Each row of X is roughly a mix of the hidden directions of one of 3 groups; one row fits no group.
X (122 x 11):
4.297	1.163	-0.414	0.126	-2.189	0.831	-2.196	1.985	-1.506	-1.887	-0.774
-0.203	1.788	-2.561	2.183	-1.801	2.279	-0.042	1.145	-1.154	2.851	-2.628
1.396	-2.209	-0.178	-1.716	-3.609	2.453	1.675	0.038	0.399	2.961	0.320
1.615	-0.990	1.150	-0.845	0.132	-2.665	-0.561	-0.825	0.061	-3.697	3.642
1.379	0.541	4.969	0.688	0.946	-1.585	0.051	-2.935	0.826	-0.514	0.595
-1.195	3.054	2.825	0.316	-0.220	1.465	-1.599	2.054	0.075	1.429	-3.290
2.958	1.633	3.724	-0.796	1.825	-0.924	-2.063	-1.809	0.476	-1.672	0.157
-3.140	-2.985	0.436	1.501	-3.141	2.411	-0.114	1.007	0.051	0.694	-1.507
-1.010	-1.044	-4.443	-1.928	-1.746	2.080	0.562	1.898	0.825	1.654	-0.629
0.065	3.863	-0.603	-0.699	1.169	-1.934	-3.016	1.985	2.592	-0.172	-0.096
-0.515	1.246	1.516	-0.786	0.120	-0.482	-0.190	-4.653	3.483	1.318	0.383
-0.149	-1.951	0.150	1.644	-2.515	2.835	-1.866	1.895	-2.709	2.312	0.085
2.841	1.005	1.681	-0.165	-1.965	0.903	-4.008	0.761	0.276	-1.289	-2.384
-2.256	-3.185	-0.743	-0.835	-2.033	1.726	1.964	1.385	0.826	3.019	-1.231
0.070	-0.010	-4.309	-0.471	0.377	2.820	-1.125	2.656	-2.148	-0.639	0.669
3.013	0.329	-0.883	0.360	2.537	0.171	0.350	3.861	2.943	0.487	-0.437
-0.311	-1.196	-0.469	-3.004	-2.206	-3.090	2.264	-1.115	3.005	0.214	0.220
0.722	-0.080	-2.141	1.222	1.184	1.064	-1.684	3.844	-1.487	1.602	-3.025
-1.093	-0.191	0.168	-1.446	3.389	-3.026	1.610	2.189	2.733	-1.150	0.715
-1.155	-2.011	0.705	1.629	-1.574	3.442	0.599	-0.810	1.050	3.961	-0.136
3.121	0.251	1.368	1.996	1.261	2.519	-1.565	1.281	1.113	3.330	0.814
1.854	-2.082	-0.477	0.563	-0.614	-1.517	2.230	-1.590	-1.030	-1.465	4.356
2.612	1.392	-1.095	-2.752	-0.224	2.920	-1.767	-1.242	0.913	2.791	-1.132
2.822	2.252	2.746	-1.570	2.436	-0.817	-1.875	0.698	2.254	-0.655	-1.235
-2.580	1.876	1.668	4.036	1.746	1.076	-1.497	-0.164	-0.205	1.185	-1.875
0.468	2.751	0.437	-0.852	3.484	-3.680	0.086	-0.301	0.896	-2.083	1.025
-1.394	0.748	-0.763	0.174	1.129	-1.776	3.071	-4.219	2.392	-0.138	0.395
1.884	-0.909	-2.568	0.551	0.336	1.058	-0.525	1.532	-2.926	-2.160	3.511
1.843	0.351	4.037	-1.232	-0.318	0.370	-3.692	-0.696	1.163	-1.415	1.276
-0.225	2.721	2.833	-0.094	1.496	-2.498	-1.252	-3.005	-0.661	-0.737	2.265
2.241	1.834	1.202	-2.490	0.691	-1.261	0.206	-2.470	2.777	0.255	2.943
-0.478	-2.528	1.258	1.120	-2.745	3.287	-1.701	0.110	-2.048	2.404	0.061
-0.960	-0.832	-3.044	2.286	-0.241	2.587	-1.935	2.034	-2.953	-0.298	-1.061
-0.766	-0.767	-4.564	-1.185	-0.413	0.727	1.301	3.464	-1.218	0.531	1.053
1.280	-2.854	-0.199	0.566	-2.977	3.564	-0.708	2.161	-0.630	1.726	-0.649
2.716	0.782	-0.588	-0.250	0.567	-0.230	-1.884	4.210	-2.129	-1.187	2.166
-0.346	3.056	-1.552	-0.994	2.061	0.376	1.279	2.758	1.304	1.956	-2.944
2.071	1.060	-0.179	-1.224	1.734	-0.176	-3.318	1.573	-1.215	-3.965	-0.125
2.422	0.085	0.335	-2.782	-1.584	-2.206	-1.977	-1.041	1.634	-1.963	2.839
2.784	0.788	0.441	-3.935	0.082	-2.986	0.575	-0.489	2.500	-0.936	0.103
1.648	0.367	1.423	-1.586	1.702	-3.102	1.432	-1.483	4.000	-0.656	-0.299
3.282	-0.541	2.438	1.349	0.377	-2.392	-0.059	-2.702	-0.415	-1.494	2.506
-1.017	-3.832	0.323	-2.060	0.191	0.180	2.683	-0.251	1.920	-1.152	2.876
0.320	-0.885	0.030	-0.479	0.906	0.849	0.856	4.385	0.417	4.201	-0.487
-3.864	-0.093	-2.422	-0.810	1.235	-2.324	1.953	0.893	0.427	-1.051	-2.528
-0.813	-1.540	0.559	-1.685	-0.917	-1.011	2.349	3.425	3.824	0.696	-0.526
0.943	1.391	2.424	3.378	2.337	1.492	-2.549	-1.093	0.294	1.824	1.332
3.123	1.423	-0.731	-2.518	0.296	2.364	-3.875	-0.139	-0.262	-0.065	-1.116
1.532	-2.354	-3.356	-1.466	-0.474	0.827	-0.229	-0.259	-2.028	-3.228	1.954
0.357	1.066	-3.760	-2.653	0.981	-1.829	1.358	1.324	1.113	-3.006	0.232
3.306	2.796	1.958	0.161	-0.123	-2.278	-1.784	0.830	1.169	-2.356	-1.443
1.599	-3.413	-0.676	-0.801	-0.917	2.423	-2.041	2.989	-1.234	1.819	-0.855
0.811	1.844	-0.350	-1.918	0.527	-0.052	-2.461	2.912	-1.628	-3.870	0.614
-1.795	-1.885	1.678	0.784	-0.388	1.958	0.614	-3.297	1.379	3.652	-0.084
3.015	-1.593	1.719	-0.459	-0.075	1.401	-0.265	3.489	2.223	2.246	1.299
0.872	-0.392	-2.797	-1.592	-2.377	-0.643	0.568	4.549	1.243	0.876	0.159
-1.242	-0.962	3.658	2.298	-1.415	-0.214	1.224	-1.993	0.365	2.899	-1.870
0.605	-1.590	-1.216	-2.086	0.580	-1.671	0.298	4.030	-1.136	-2.259	2.470
-2.377	-1.929	-1.643	0.108	-0.074	0.336	0.716	3.944	0.713	1.631	-3.040
3.754	-2.047	2.040	-1.096	-0.731	1.584	-1.370	1.347	-0.585	0.187	3.150
0.511	2.090	-1.281	1.463	-1.942	0.535	-2.248	-0.507	-2.998	-3.306	1.726
0.535	-2.024	-2.320	-0.705	-0.406	0.636	-1.195	4.150	-2.519	-0.629	-2.112
3.731	0.438	0.608	-2.788	-1.778	-0.763	-1.164	1.769	0.504	2.127	-2.329
0.141	-0.676	3.792	-2.365	0.482	-0.643	-1.733	-1.706	2.265	-1.695	2.380
-0.230	3.357	-0.752	1.476	1.472	-0.198	0.663	-4.831	0.090	0.787	-0.041
-3.642	-2.952	-0.163	0.809	-1.863	1.276	1.613	1.685	2.178	0.433	-1.594
2.108	-0.145	2.623	0.195	1.162	-1.605	-0.261	-1.997	-0.434	-3.098	3.395
-0.885	-1.346	0.341	0.853	-2.908	2.013	0.191	-0.581	1.756	4.601	-0.322
-1.993	-2.214	-1.138	1.572	1.020	2.094	-0.615	2.575	-0.654	3.285	-2.093
-2.312	-0.216	-4.142	-2.054	0.239	1.063	2.324	1.602	1.061	1.549	-1.112
2.993	-0.486	-0.350	0.798	-0.786	1.046	-1.118	0.813	1.111	2.536	-4.409
-2.648	-1.215	-2.492	-0.798	1.552	-1.373	1.891	3.083	1.294	-0.079	-2.507
2.236	1.037	3.502	2.081	1.769	-0.581	-0.803	-3.536	0.040	-0.128	1.173
-3.390	-1.012	-0.341	2.399	-1.606	1.619	1.513	0.709	-2.482	2.831	-0.362
2.136	1.574	3.781	0.907	1.783	-1.935	-0.916	-1.844	0.793	-1.089	2.354
-2.413	-0.641	-3.880	-1.682	-1.100	1.044	2.298	0.231	1.846	1.710	-1.613
-3.293	-0.368	-3.705	-2.021	0.262	1.678	1.895	1.821	-0.072	1.087	-0.957
-0.886	0.670	-2.739	0.701	-1.031	3.820	-1.275	-0.325	-1.934	1.908	2.585
0.952	-0.474	3.987	-0.383	1.443	-2.905	0.056	-1.401	1.527	-2.171	-1.993
0.498	-0.707	1.764	-1.724	1.870	-1.359	1.212	-2.326	1.119	-1.584	4.227
0.846	-0.373	2.394	-1.623	-0.741	-2.082	-0.944	4.819	1.448	-0.589	0.111
0.436	-1.336	1.521	3.172	-1.762	1.462	-1.358	-3.019	-1.913	1.251	2.214
-2.788	-0.732	-3.039	-0.904	-2.016	3.076	0.395	1.329	-0.184	2.420	-0.987
-3.568	-0.604	-0.336	0.370	-0.938	1.708	1.729	-3.431	1.871	2.127	0.862
1.015	2.161	4.758	1.506	0.952	0.577	-0.508	-1.002	0.395	2.231	1.561
1.924	1.066	0.547	-1.867	2.008	-0.556	2.215	-3.800	2.152	0.321	1.906
-1.476	-0.707	0.487	-2.308	-2.099	-1.066	-0.592	-1.343	2.622	0.712	-4.166
-1.534	0.297	-3.087	-1.394	-1.350	3.068	-1.533	2.117	-0.100	2.013	-2.153
-2.202	-2.576	-2.871	-0.338	-1.773	1.351	3.601	0.099	-0.520	1.519	0.562
-1.955	-0.754	-1.376	-2.231	-0.627	-1.480	3.566	1.463	2.839	1.169	-1.595
-3.327	1.173	-1.422	2.610	0.620	3.108	-2.201	1.295	-1.161	0.184	1.204
-2.827	-1.823	2.221	0.688	-1.767	0.940	0.471	1.790	2.245	3.287	-0.823
-1.786	-0.863	3.264	0.278	0.419	-1.979	2.124	-2.200	2.021	1.104	2.696
1.267	2.475	0.302	0.181	2.849	-2.025	-1.618	-2.042	-1.809	-2.798	1.648
0.057	0.200	0.057	1.013	-2.245	1.484	-1.436	4.288	-1.679	2.928	-0.723
0.000	0.057	3.213	0.940	-0.432	-1.198	3.773	1.938	-0.110	2.915	1.162
-0.088	1.520	4.355	-0.181	0.850	-1.645	0.097	-2.294	2.471	0.992	-1.889
-3.563	-4.079	0.895	0.343	-1.028	2.053	1.001	-0.350	0.298	1.831	0.766
3.319	-0.110	3.741	-0.044	1.275	-2.997	0.532	-0.105	-0.669	-2.054	-0.304
3.162	2.131	0.565	-0.112	1.266	-0.705	-0.683	2.594	1.505	1.118	-3.606
0.578	-0.853	-3.432	1.364	0.962	0.553	0.230	1.574	-2.624	-2.410	3.086
-2.122	-1.205	0.628	-2.024	0.279	-1.173	2.499	-1.482	3.544	1.339	2.445
3.327	-1.524	-1.643	0.467	-2.231	4.036	0.243	-0.139	-0.478	1.672	-0.072
2.994	1.243	1.770	0.226	-0.316	0.384	-1.577	-1.019	3.123	2.064	-3.033
2.856	0.845	-0.018	1.629	-1.057	2.042	-3.431	1.040	-3.091	0.737	-0.954
-0.067	1.038	2.843	-0.853	-4.067	0.151	0.630	-1.138	1.411	3.246	0.037
1.207	-0.468	-1.537	-1.607	2.466	0.250	3.397	-1.168	2.564	2.527	1.431
3.442	-1.065	2.265	2.090	1.435	-0.065	0.779	-1.665	-2.758	-1.231	1.907
3.038	-0.865	1.419	1.597	0.666	2.641	-1.112	-0.789	-3.567	-0.531	1.962
1.444	-1.762	-0.977	-0.089	-0.556	3.745	-2.802	2.008	-2.010	2.065	-0.027
-0.368	-2.450	2.006	0.638	0.400	0.411	-0.861	0.753	-2.162	-0.724	-4.824
1.142	-0.661	-2.927	-0.367	0.826	0.497	-1.239	2.600	-2.631	-3.515	1.315
1.440	-2.439	2.854	1.277	-1.396	0.511	-0.837	1.271	0.581	3.287	-2.685
1.899	0.878	3.759	2.008	2.346	-2.044	0.546	-2.774	0.292	-0.606	-0.107
-1.228	-3.758	-0.378	-2.132	-0.448	0.230	1.158	3.049	0.487	1.913	2.361
0.503	-0.373	1.577	-2.115	1.891	-0.968	-0.115	-0.249	-0.080	-3.268	-4.249
1.077	-0.086	3.142	0.110	-3.039	1.097	-2.054	1.868	-0.392	3.362	-0.161
-2.815	2.327	-1.731	2.498	1.947	-1.706	-1.167	0.634	-2.024	-2.348	0.167
-2.299	-0.663	3.126	2.767	-1.170	0.752	-2.470	1.923	-2.038	-0.844	-0.963
2.010	-2.435	0.700	1.026	-3.003	3.763	-0.078	-1.266	0.396	-0.851	1.869
-0.579	-1.218	2.823	2.170	1.328	-1.775	3.467	-2.233	-0.423	-1.134	1.671
0.009	0.359	-1.869	-3.129	0.027	-2.135	-1.076	3.103	0.851	-3.039	-1.399
Here is one row from each group, named. Which group is each of the other rows in?
4.747	-1.095	0.603	1.773	-0.689	-0.302	-1.992	0.012	-2.944	-0.346	0.350 | N
-4.139	-1.204	1.115	1.655	-2.205	1.240	1.469	-1.890	2.089	1.075	-0.685 | L
-1.602	-1.516	2.378	1.670	0.722	-1.293	1.259	-0.884	-2.120	-0.296	4.269 | J

1.013	4.586	-2.571	0.451	-0.739	0.682	-0.559	1.340	0.646	0.302	-2.860 | J
-2.719	2.825	0.337	0.008	-2.251	3.038	-2.293	-0.979	-0.498	-0.357	-2.075 | J
-0.722	1.738	0.644	-4.119	1.737	-1.360	1.643	-0.452	3.276	-1.045	-0.402 | N
-2.114	1.781	-0.030	1.003	1.521	-1.968	-2.915	0.255	-3.638	-1.127	-1.666 | L
1.678	0.521	-1.289	1.608	1.433	3.510	-2.084	-0.248	-2.825	-0.539	2.509 | N
-3.318	0.739	-1.509	-1.055	-1.154	0.318	-0.194	3.069	1.409	1.691	-3.161 | N
-2.270	-3.091	-1.447	-2.407	-2.265	0.210	2.838	1.425	0.767	1.033	-1.081 | L
0.670	-0.183	-2.005	-1.078	1.575	-1.888	-0.369	4.440	-0.245	-2.486	-1.696 | L
-0.286	3.110	1.416	-1.820	0.485	-3.277	1.955	-1.645	2.513	1.244	0.491 | L
0.690	-1.294	4.159	1.439	-0.772	-0.700	-0.317	-2.398	1.415	1.853	2.605 | J
-1.319	-2.132	1.245	2.064	-2.227	-1.006	1.844	-0.580	-0.712	0.033	4.286 | N
